[[140 130 123 129 134 128 130 125 138 129]
 [103 114 143 146 140 157 145 114 149 141]]
=>
[[103 114 143 146 140 157 145 114 149 141]]

[[140 113 114 125 132 122 133 130 124 134 130 132 115 122]
 [134  98 130 120 131 118 134 124 124 127 128 132 131 130]]
=>
[[134  98 130 120 131 118 134 124 124 127 128 132 131 130]]

[[141 137 127 136 136 125 119]
 [120 120 138 122 122 128 123]
 [113 113 121 125 128 114 157]
 [115 116 123 115 142 109 149]
 [124 124 120 123 129 122 140]
 [106 116 117 116 129 118 155]
 [137 155 124 146 131 124 121]
 [125 129 122 154 126 136 118]
 [119 118 114 123 126 123 151]
 [135 136 116 139 136 133 130]
 [124 132 120 127 128 151 121]]
=>
[[120 120 138 122 122 128 123]
 [115 116 123 115 142 109 149]
 [106 116 117 116 129 118 155]
 [125 129 122 154 126 136 118]
 [135 136 116 139 136 133 130]]

[[136 112 128 113 119 122 110 131 141 120 129 140]
 [111 130 136 130 122 125 108 154 135 134 127 132]
 [125 126 125 124 141 135 138 120 137 120 124 124]]
=>
[[111 130 136 130 122 125 108 154 135 134 127 132]]

[[127 127 154 112 116 126]
 [133 123 128 129 124 137]
 [143 126 128 131 135 139]
 [127 138 131 111 113 145]
 [129 125 128 118 129 125]
 [130 129 121 131 122 129]
 [128 123 124 133 129 127]
 [142 132 134 128 127 133]
 [143 123 128 131 123 130]
 [140 128 124 127 117 128]]
=>
[[133 123 128 129 124 137]
 [127 138 131 111 113 145]
 [130 129 121 131 122 129]
 [142 132 134 128 127 133]
 [140 128 124 127 117 128]]

[[126 132 129 123 112 139 150 127 118]
 [114 117 117 137 124 106 122 151 124]
 [136 136 128 128 125 142 143 126 131]
 [129 131 126 127 121 135 141 129 126]
 [137 140 134 124 119 151 154 122 126]
 [131 130 139 131 138 128 122 129 132]]
=>
[[114 117 117 137 124 106 122 151 124]
 [129 131 126 127 121 135 141 129 126]
 [131 130 139 131 138 128 122 129 132]]
---
[[124 137 151 128 116 122 133 126 126 133 140 123 134 130 134 143]
 [133 127 134 146 126 129 130 131 118 114 129 121 122 131 122 135]]
=>
[[134 143 124 137 151 128 116 122 133 126 126 133 140 123 134 130]
 [122 135 133 127 134 146 126 129 130 131 118 114 129 121 122 131]]

[[144 135 122 111 144 102 112 107 117 140 134 139]
 [120 113 147 147 127 126 145 130 115 110 106 119]
 [145 105 102 126 121 124 107 122 125 106 127 141]]
=>
[[134 139 144 135 122 111 144 102 112 107 117 140]
 [106 119 120 113 147 147 127 126 145 130 115 110]
 [127 141 145 105 102 126 121 124 107 122 125 106]]

[[115 110 132 142 119 140]
 [122 121 122 134 140 120]
 [107 125 132 132 142 121]]
=>
[[119 140 115 110 132 142]
 [140 120 122 121 122 134]
 [142 121 107 125 132 132]]

[[142 144 138 102 147 121 122 122]
 [138 141 144 100 147 123 122 118]
 [112 116 153 141 121 116 140 104]
 [138 140 140 103 148 120 118 123]
 [110 130 104 136 113 116 102 149]
 [123 105 119 141 140 152 131 149]
 [126 104 122 138 145 157 135 147]
 [112 116 149 142 119 117 140 107]
 [148 146 119 129 111 138 148 116]
 [146 145 116 131 108 137 146 119]
 [110 113 147 143 120 119 138 110]]
=>
[[122 122 142 144 138 102 147 121]
 [122 118 138 141 144 100 147 123]
 [140 104 112 116 153 141 121 116]
 [118 123 138 140 140 103 148 120]
 [102 149 110 130 104 136 113 116]
 [131 149 123 105 119 141 140 152]
 [135 147 126 104 122 138 145 157]
 [140 107 112 116 149 142 119 117]
 [148 116 148 146 119 129 111 138]
 [146 119 146 145 116 131 108 137]
 [138 110 110 113 147 143 120 119]]

[[135 113 133 121 152 150 147 123]
 [121 104 104 121 116 111 110 118]
 [135 129 130 121 117 129 135 134]
 [129 122 116 121 125 122 106 125]
 [127 107 105 121 145 126 108 100]
 [141 109 126 121 127 132 116 125]
 [144 124 121 121 133 134 124 118]
 [134 132 132 121 131 125 133 130]
 [132 142 118 121 148 134 120 116]
 [129 127 120 121 128 119 125 127]
 [125 117 123 121 106 124 126 111]
 [134 114 130 121 118 126 140 119]]
=>
[[147 123 135 113 133 121 152 150]
 [110 118 121 104 104 121 116 111]
 [135 134 135 129 130 121 117 129]
 [106 125 129 122 116 121 125 122]
 [108 100 127 107 105 121 145 126]
 [116 125 141 109 126 121 127 132]
 [124 118 144 124 121 121 133 134]
 [133 130 134 132 132 121 131 125]
 [120 116 132 142 118 121 148 134]
 [125 127 129 127 120 121 128 119]
 [126 111 125 117 123 121 106 124]
 [140 119 134 114 130 121 118 126]]

[[137 118 123 126 151 122 123 110 109 150]
 [112 141 150 150 121 152 146 105 102 120]
 [146 109 121 117 121 118 144 114 109 123]
 [141 136 137 138 131 135 112 119 122 130]]
=>
[[109 150 137 118 123 126 151 122 123 110]
 [102 120 112 141 150 150 121 152 146 105]
 [109 123 146 109 121 117 121 118 144 114]
 [122 130 141 136 137 138 131 135 112 119]]

[[120 120 133 124 121 122 134 130 116 110]
 [133 134 133 142 139 122 144 128 134 132]
 [140 136 118 126 138 153 106 136 117 147]]
=>
[[116 110 120 120 133 124 121 122 134 130]
 [134 132 133 134 133 142 139 122 144 128]
 [117 147 140 136 118 126 138 153 106 136]]
